(in the rows, 128 means zero)
runs of hidden systems:
trace 1, E (11 x 26):
[[108 111 100 148 105 127 131 144 191  89 134 142 105 118 160 133  85 177
  115 122  99 168 130 150  50 149]
 [112 162 195 177  75 124  91 144 120 113 163 169 130 100 153 142 107  70
  118 154  86 155 112 134 129 109]
 [157 146 135 100 179  93 103  82 120 105 135 126 138  69 160 144 124  94
  117 145 145 114 137 137 176  56]
 [115  62  91 116 150 123 118 128 175 101 100  96 157 102 165  78 167 181
   99  97 107 144 128 124 121 102]
 [ 85  95 146 196 112 163  65 141 139 136 141 128 159 139 101 113 139 107
   63 125 109 105  96 123 108 151]
 [162 146 151 148 144 110 106 106  94 137  89  94 156 130 103 140 106  44
   93 130 180 118 139 184 142 119]
 [139 112  97  70 122 128 183 125 100 159 102  99 189 125 117  70 138 169
  121 123 153 153 144 149 149  81]
 [ 69 104  90 115 126 182 147 102 116 151 125 149 145 139  83 134 115 177
   82 137  99 125 117  94  85 162]
 [120 185 113 165 123 130 139 136 123 129  86 153 114 122 113 157  84  60
  116 107 136 169 103 145 103 195]
 [167 192 119 112 129 101 173 162  94 111 166 163 165  87 133 105 116 129
  165 144 161 152 109 154 139 103]
 [112 107 103 101 163 135 167 102  92  65 164 149 122  99 134 142 148 187
  124 151  82 132 164 121  97 111]]
trace 2, W (11 x 26):
[[ 91 102 166 153 106 185 136 128 109 134 120 138 163 127 115  99 205 109
  103 118  86 145 112 110 102 174]
 [119 182  96 143 183 157 142 113 108 141 158 164  91 135  94 127 128 111
  133 108 170  84  99  93 147 182]
 [165 135  91 118 127 107 196 162 135  94 121 116 100 150 138 111 124 170
  175 107 153 157 158 168  87 162]
 [103 119 184 130  64 156 138 119 102 135 190 144  81 154 140 131 135 138
  146 154  81 157 169 120 128 102]
 [119 179 133 122 151 112 111  75 146 124 108 150  64 104 158 185  65  80
  118 122 126 134 131 113 141 126]
 [161 143 123 107 109  99 133 153 191 122 117 128 158  76 192  91 128 129
  155 113 148 178 101 149 135  93]
 [141 103 193 122 134 116  88 115 124 112 187 143 163 103 140 132 162 152
  126 176 111  65 128 115 129  75]
 [131 111 144 151 189  88 105 107 102  94  49 101 132 123 131 147 155  76
  101  99 107  95 141 122 147 147]
 [125 101  77 148 127 133 111 177 137 157 121  92 143 150 123  57 162 135
  132  80 144 141 101 110 191 118]
 [139  95 111 147 119 120  98 152 133 145 167 111 122 186  75 155  90 178
  126 163 151  64 139 138 103 129]
 [125 119 152 134  83 124 148 124  91 150  51 100 142 166  95 157 105  88
  109 131 113 162 159 164 100 156]]
trace 3, B (11 x 26):
[[133 105 182  99 156  96 123  84 143 107  79 125 181  98 155 122 143 155
   95 135 111  82 135 125  99  98]
 [ 98 116 133 167 135 135 103 163 140 136 102 129 157 120 138  66 185 107
  113  77 101 130  81  85 165 150]
 [129 147 100 165 160 135 112 141 107 149 155 129 147 166  62 107  98 138
   97 127 186  59 108 138 127 152]
 [145  71 125 131  94 110 151 157  97 120  83  78 173 166  96 127 134 150
  114 138 118 147 168 182  86 131]
 [ 75 104 123 119  74 189 140 118  91 181 147 130 106 155 103 127 143 127
  121 135  83 173 137  89 156 128]
 [117 145  81 110 152 152 126  79 149 148 104 139  99 121 100 206  81 103
  107 142 147 122 120 121  95 171]
 [166 131 106 121  97 124 141 170 163 105 137 144 157  77 152 159 145 113
  169 151 128 190  99 159  85 149]
 [127 165 163 104 145 144 163 109  78 105 205 187 118  97 136 128 164 143
  162 160 109 109 133  97 137 115]
 [139 128 101 114 211  85 153 102 123  76  73 119  92 116 152 138 143 138
  141  90 118 108 154 109 135 145]
 [148 115  91 165 120 118 104 185 179 114 169 106  82 142 158  82 140 138
  165  92 147 149 122 134 156 122]
 [145 144 192 156 121 115 103 101 110 118 183 120  92 164 124 125  87 120
  113 152 155  80 173 166 128  89]]
trace 4, P (11 x 26):
[[129 112 125 104 117 120 115 103 207 128 128 116  58 119 197 136 108 148
  155 112 116 157 146 114 134 100]
 [158 158 210 148  88 127 105 133 185 130 148 146 125 102 188 110 141  77
  150 130 146 139 103 149 112 130]
 [152 186 181 146 171  73 114 104  98  92 120 143 135 105 149 118 103  84
  112 125 150  88 136 152 151  90]
 [138  98 121 118 163  66 119 146 135  96  95 107 158 121 159  79 137 186
  125 105 115 100 134 116 155  75]
 [113  95 165 159 100 136  81 162 160 159 156 131 169 158 115  78 143 174
  109 131 126  72  94 106 121 120]
 [132 118 141 181 124 106  86 153 101 145  94 110 156 173  66 160  95  91
   94 138 141  80 118 146 114 160]
 [143 108  73  99 126 103 159 162  60 153  86 103 190 138  73 139 131 139
  133 144 127 143 131 134 157 110]
 [ 92  97 104  74 114 170 151 103 117 174 148 146 147 139  91 151 134 196
  125 165 104 112 123  79 115 126]
 [101 117 107 132 123 169 128 113 160 146  88 143 105 131 109 186 139 104
  127 121 106 141 102  99  82 216]
 [153 181  85 123 141 150 169 140 106 134 137 149 110 107 115 142 144  73
  172 115 167 173 103 133 143 177]
 [149 143 115  86 162 136 179  91 103  95 180 138  67 123 145 142 143 155
  172 139 137 127 177 128 127 118]]
trace 5, D (11 x 26):
[[149 128 149 166 140 116 100 141  60 142 140  94 124 171  84 120 144  68
  124 127 156  96 149 145 191 116]
 [146  96 110  99 129 121 127 120 133 185  87  63 126 179 118  84 132 138
  132  92 174 114 148 128 187 100]
 [115  89 160 122  80 133 107 125 186 183 117 109 128 188 123 106 103 187
  121 128 135  88 130 115  99 124]
 [109 144 187 135  74 113 134 129 114 167  75 148 155 164  95 162  85 126
  116 150 104 111 118 121  84 164]
 [125 174 119  74 133 102 197 129  97 150  62 165 174 112 115 132 115 149
  149 125 119 135 104 100 123 147]
 [122 130  98 102 161 109 170 150 140  95 130 167 124 112 143 119 157 208
  169 115  95 105 111  77 109 155]
 [115 124 115 180 122 123 118 180 118  86 162 158  78 132 127 160 153 122
  170 125  69 141 118  96 121 177]
 [157 160 101 137 115 111 134 160 102 127 156 129  78 122 133 164 122  69
  188 134 136 179 133 136 181 122]
 [182 113 139  83 129 108 132 113 150 120 156  97  91 118 178 136 151 127
  185 139 152 139 169 147 162  74]
 [126  85 212 126 103 151  82  89 160 138 146 111 106 129 170 131 179 102
  129 141 102 113 147 115 135 101]
 [122 164 195 137 123 149  84  86 139 178 112 144 139 115 130 140 129  46
  105 131 151  98  92 110 155 137]]
trace 6, W (11 x 26):
[[173 147 111  85 166 103 157 152 122 140 151 140 145 128 124 107 163 172
  193 129 169  78 108  99 160 124]
 [135  63 149 119 128 105 139 133 124  96 105 103 102 168 132 157 170 176
  160 133  79 102 174 114  97 147]
 [ 98 120 158 164  96 151  93 127 133 168 105 118  71 164 131 142 145  65
  138 101  97 144 124  89 168 160]
 [165 172 100 101 127 110 122 136 179 187 127 130 105 141 127 142  79 122
  171 123 197 108  97 115 156 132]
 [165 100 173  75  85 103 155 130 157 142 103 117 165 139 142 138 132 180
  163 161 129 117 145 149  78 113]
 [ 87 117 211 117 114 148 116  78 113 155  96 150 137 126 136 141 167 106
  111 134  72 100 123  71 132 137]
 [124 169 101 134 180 113 125 127 168 143  79 150 119 113 139 115 131 114
  139  77 147  95  72  76 150 179]
 [170 120 131 132 112  98 147 202 154 120 148 132 149 152 132  89 159 185
  190 125 148 105 109 131 108 150]
 [127 111 195 134 106 112 130 126  68 128 136 133  98 182  99 172 148 132
  161 160  82  84 169 103 129 138]
 [109 139 103 112 130 114 136 110 128 162  50 117  73 148 133 162 105  92
  144  93 106 161 132  85 175 150]
 [142 125  93 102  85 132 116 165 214 178 149 137 129 122 152 122 112 168
  173 130 150 145  82 105 130 124]]
trace 7, D (11 x 26):
[[106  80 156 123  94 170 142 101  72 125 132 102 148 128 116 122 168 107
   92 146  87 177 174 154 120 105]
 [ 97 139  84  87 158 180 129  51 148 169 113 132 108 103 125 148 106 108
   87 121 150 137 115 102 139 131]
 [154 135 121 145 145 135 120 128 205 100 123 136 157  94 154 110 125 133
  108 116 172 121  96 169  52 170]
 [106 151 163 170 111 151 151 139  63  93 183 161 159 122 105  86 129 131
   92 144 115 140 139 160  96 123]
 [105 136  72 126 194 129 151  85  67 105  97 113  94 128 104 134 106 109
   87 101 125 138 164 126 160 126]
 [123  94  54 141 135 130 116 151 204 115 111  94 119 113 164  85 119 154
  108  80 141 173 116 146 120 126]
 [113 122 139 167  74 136  94 146 140 115 205 147 124 131 122 138  68 150
   98 172 114 138 134 163  86  95]
 [134 120 127 120 139 109 129  93  67 110  85 106 151 111 104 190 102  75
   89 157 112 152 164 165 125 109]
 [120  97  69  73 150 155 142 102 154 144 106 114 182  72 149  96 164 147
  103 116 135 165 106 117 145  96]
 [111 104 113 150 150 166  90 117 174 109 198 156 130 110 119 140 131 168
   98 153 132  80 104 119  72 149]
 [135 131 125 191 131 143 121 148  79 102 124 119 149 130  84 152 140  58
   99 135 135 143 128 176  98 179]]
trace 8, P (11 x 26):
[[133 127 181 131 121 132 116 114 155 103 183 167  71 127 156 176 149 142
  175 157  95  94 136  93  99 150]
 [137 136 164 175 140 104  94 145 116  97 107 128  92 111 159 150 173  42
  154 104  93 142 122 113 169 150]
 [160 144 117 115 148  98 103 136 119 144 167 116 108 119 144 118 130 105
  166 129 160 113 126 112 221  63]
 [162  78 183  97 125 102  94 101 168 135 128  99 121 143 158 149 153 157
  152 151 129  69 158 122 126  88]
 [125 120 210 141 112 124  95 121 134 162  67 114 169 137 137 106 172  75
  114 106 117 102 103 109 151 139]
 [138 172 119 115 157  94 121 120 118 179  87 129 147 148  99 116  82 119
  123 111 181  72 100 107 178 119]
 [163 108 130  84 130  87 166 147 139 140  85 117 162 160 113 126 135 205
  166 136 141  78 133 121  96 143]
 [ 94 134 184 140 103 146 153 146  87 153 117 161 155 166  93 111 172 147
  135 127  87  96 110  82 111 181]
 [100 156  85 154 138 112 129 150  94 151 101 144  81 170  82 165  82 119
  137 110 110 115 118  85 156 174]
 [160 115  79  99  95 107 159 184 127 139 138 122 110 145 118 170 133 158
  210 146 122 159 131 118 134 140]
 [119 129 186 107  97 159 138 107  94 138 180 166 105 125 125 178 170 118
  167 178  85 126 138  93 126 133]]
trace 9, B (11 x 26):
[[123  93 133 133  67 117  93 141 191 146 107  90 134 124 172 105  96 127
  110 119 118 185 132 160 127  83]
 [ 95 156 189 140 100 161  82  92 137 161 171 166 149 103 131 126 101  98
   80 159 120 107  98 112 132  95]
 [129 143 129 121 169  99 124 108 118 116  51 139 208  79 120 139 118 102
   80 126 127 111  95 132 114 132]
 [118 101  81 129 131 144 131 184 129 134 145 138 201 106 112  74 183 168
  126 119 119 134  75 103 140 132]
 [110  96 121 158 169 158 124 121  81 108 165 127 130 164  69 131 161 154
   99 139 124  62 144 119 101 164]
 [133  95  80 158 130 125 148 153  82 106  78  78 111 162  96 142 145  92
  124 102 116 176 165 164 128 165]
 [122 125  75 106  86 177 147 126 117 172 191 116  88 147 107 133 104 134
  144 145 151 181 146 137 152 107]
 [132 119 144  92 126 149 135  56 156 116 131 129  95 109 146 196 104 122
  116 165 127 137 165 150  71 129]
 [130 159 142 125 118 133 137 124 158 106 117 158 120  59 189 135 154  71
  151 113 101 200 102 125 128 139]
 [135 197 119 115 179 123 145 113 135 110 190 186 125  79 149 102 113 145
  141 129 163  96  94 110 141 110]
 [154 109 137 139 178  72 138 140 141  54 107 119 143 114 162  97 145 177
  127 107 121  95 152 150  94 120]]
trace 10, G (11 x 26):
[[123  84 152  87 102 185 137  80 106 162 159 115 148 140  96 166 151 142
  111 182 128 120 157 137  96 118]
 [111 151 133 109 146 175 130  66 122 162  87 143 137  96 113 175 139  56
  100 132 137 138 104 110 125 167]
 [167 178 110  93 140 153 173 131 144 152 129 142 140  97 145  94 166  99
  170 104 190 157  94 132 142 158]
 [142 176 153 114 140 138 198 111 120  90 173 169 103 122 148  94 127 173
  151 128 147 121 151 149  74 150]
 [ 86 153 147 168 148 120 155 111 100  76  96 151  80 129 152 107 116 112
  101  80  75 154 153 121 115 158]
 [114 141  82 169 114 112 114 175 144 133 134 113  68 152 146  91  97 117
  142  77 124 171 124 120 183 120]
 [150 111 121 142  82  86 107 165 175 117 153 112 105 152 144 138  57 173
  143 146 132 137 149 169  98  93]
 [106  99 180 141  83  96  86 127 113 115 115 129 167 110 139 154 103 119
   91 167  63 141 140 137 121  72]
 [115 119 101 119 152 117  67 123 129 158 135 130 162  88 122 146 125 103
  106 144 119 106  84  83 198  75]
 [168  90  92 106 169 125  99 137 184 127 137 114 181  99 126 129 164 160
  134 142 171  78  92 127 111 126]
 [138 100 180 145 146 157 130 118  91 108 148 123 186 135  95 105 201 124
  100 147 133  78 133 146  90 150]]
trace 11, E (11 x 26):
[[181  88 109 125 137 126 110 147 186 134 131  69 141 145 145  82 158 141
  143 105 195 112 132 169 130 121]
 [117  81 196 129  78 169 123 116 120 162 148 107 153 178 103 104 165 153
  111 152 123  98 150 135  92 130]
 [112 149 169 110 126 152 134  63 101 187  77 116  96 167 106 146 109  75
  106 116 143 111 145 109 154 144]
 [147 174 102  83 130 107 169 133 163 182  78 133 138 143 132  91  90 158
  154  96 186 122 100 116 141 140]
 [119 140 148 117 111 109 166 156 123 126 122 176 162 145 104 134 116 210
  147 150 102  86 109 103  65 163]
 [107 155 154 156 140  95 144 134  61 100  96 158  90 142 112 175 125  94
  145 123  65 124 143  93 141 168]
 [152 156  60 134 162  85 129 173 112 116 149 130  92 122 129 126 112 125
  174 108 143 139 117 111 199 109]
 [154  72  79 129 123 116 115 172 157  92 185 114 119 135 127 154 135 195
  159 158 117 123 143 144  94 118]
 [116  80 164 158  79 154  89 131 123 122 149 112  89 140 137 177 164  81
  139 151  70 165 155 130 124 136]
 [155 139 137 109 133 152  86  96 155 174 154 113 101 106 150 145 147  56
  149 132 171 131 114 118 193 101]
 [172  97 134  77 145 139 132 104 204 140 120 104 153 111 161 109 168 168
  145 126 177  98 123 139  98 127]]
trace 12, G (11 x 26):
[[178 167 166  85 132  96 161 126 129 147  93 152 141 122 130 177 146 113
  199 147 149  95 110 110 121 164]
 [137 140 178  84 138 124 181 117  97 117 131 160 117 120 150 129 198 151
  190 132  94 111 140  83 134 144]
 [112 140 148 143 162 140 131 108 134 112 142 156  47 145 142 148 165 124
  166 104  99  92 129  66 135 179]
 [159 128 152 162 128  99 121 158 160 113 101 106  58 165 155 137 151  92
  185  87 129 124 140 126 135 179]
 [156 126 198 130  79  94 128 138 119 134 143 107  71 179 150 129 119 125
  181 132 120 122 178 139 152 100]
 [116 120 185 100 107  96 108  84 146 147  97 126  81 146 161 170  90 134
  137 139  89 105 157  94 147  90]
 [124 117 172 114 104 110  81 126 195 169  94 133 129 115 173 134 146 116
  150 119 104 113  87  72 160 117]
 [165 148 193 128 124  99  93 149 166 152 155 156 148 129 142 124 142 139
  171 146 152  51  87  99 135 124]
 [151 125 192 120 168  74 134 122 104 108  91 136 155 144 126 134 161 151
  147 133 114  42 136 102 120 136]
 [109  91 147 123 153 127 129 126  98 148 101 114 119 174 108 109 196 146
  146 103  95  73 134  63 172 148]
 [134 102 125 133 123 140 115 137 154 178 117 108  82 202  93 154 142 139
  167 117 145  77 126  93 129 187]]

runs to name:
trace 13 (2 x 26):
[[130 171 117 108 119 122 172 118  63 106 160 146 113  93 140 133 107 104
  141 144 117 193 157 148 160  79]
 [137  98 104  94 187 117 118  76 158  87 125 106  86  87 182 143 145 136
  126 118 122 131 160 121 145  87]]
  D
trace 14 (2 x 26):
[[ 96 146 154 106 131  95 137 108 123 125 105 178 106 126 132 184  95 167
  145 149  62  94 123  63 112 135]
 [137 143 119 133 136  84 130 170 139 106  78 158 147  85 149 165 155 103
  173 120  83 147  83  93 131 169]]
  D
trace 15 (2 x 26):
[[150 130 177  64 136 156 144  68 136 172 115 138 128 124 127 173 171 113
  162 155 149  84 128  96 122 152]
 [161 151 149 103 146 128 164 125 164 138  73 139 127 119 155 128 186 101
  180  96 150 124  99 108 113 199]]
  B
trace 16 (2 x 26):
[[140 126  69  97 179 122 124  73 150 110 114 114  82 100 137 198  90 112
  120 138 145 132 151 137 120 124]
 [130 114 116 135  78 129 136 180 188 125 120 130 142 103 176  87 151 142
  153 103 109 200 100 135 113 135]]
  E
trace 17 (2 x 26):
[[106  99 115  52 114 128 140  87 168 174  87 122 140 116 155 135 113 182
  123 132 105 140 127  88 135  90]
 [105 136 159 138  98 164  96 135 191 161 151 175 158  99 138 127 149 130
  125 140 115 111  59  86  96 163]]
  G
trace 18 (2 x 26):
[[133 111 167 169  87 112 105 176  73 117 120 124 172 123 111 146 170  70
  133 149  80 156 123 138 146 128]
 [120 139  88  83 159 144 144 102  64 175 135 130 141 131  79 139 132 125
  128 143 145 110 123  86 197 100]]
  B
trace 19 (2 x 26):
[[143 130 133  93  84 150 174 133 186 159 140 128  96 160 154  94 128 185
  174 114 156 146 140 135  89 153]
 [104 162 212 128  87 146 137 102 140 151 157 183  93 151 135 149 116 139
  150 151 104  94 123  90  90 158]]
  E
trace 20 (2 x 26):
[[132 138  72  94 124 143 149 154 178 147 155 163 106 112 137 158 138 168
  191 134 128 138  85  80 117 164]
 [152 146 167 145 134 151 134 126 124 101 176 162  89 121 129 176 176  92
  179 148 126 111 126 121  95 189]]
  P
trace 21 (2 x 26):
[[ 99 168 175 163 142 136 153 107  91 107 124 152  58 154 143 107 142  93
  135  85  96 127 152 102 144 166]
 [136 180  93 133 134  94 148 153 152 124 143 142  58 139 161 103  74 146
  171  89 143 148 127 114 165 118]]
  W
trace 22 (2 x 26):
[[157 123  73 149 125 111 145 167 108 113 150  86  64 173 112 129 104 123
  162 112 158 162 170 169 148 131]
 [135 107 115 108  59 151 135 147 138 156 203 122  96 154 126 145 103 170
  163 168 131 163 154 142 122  93]]
  E
trace 23 (2 x 26):
[[161 154 211 102  97  88 140  96 132 120 122 137 148 119 158 142  87 131
  129 165 137 116 156 168  90  81]
 [100 119 188 103 147 118 136  81  93 117  76 141 174  91 150 118 171 119
   97 126  73 115 131  93 141 105]]
  D
trace 24 (2 x 26):
[[150 107  91  99 164 154 153  90  99 103 146 105  80 114 125 184 171  95
  156 140 132 156 174 139 136 137]
 [120 108 131  92 129 180 143  81 142 137 144 108  82 109 172 110 189 105
  145 107 120 176 155 112 161 114]]
  P
trace 25 (2 x 26):
[[141 161 171 108 100 130 164 146 126 156 137 142 194 116 144  37 142 149
  132 119 162 135 105 145 133 101]
 [102 133 161 128 171 116 134  87  91 112 136 147 102 162 109 123 116 178
  107 128 108  43 156  89 123 125]]
  D
trace 26 (2 x 26):
[[119 107 210 154 101 105 107 129 109 148  82  97 116 180 138 101 154  99
  129 101  97 103 152 111 165 122]
 [110 160 154 111 102 107 114 123 143 204  84 136 128 155 127 109  87 123
  133 109 136 104  97  77 186 110]]
  D
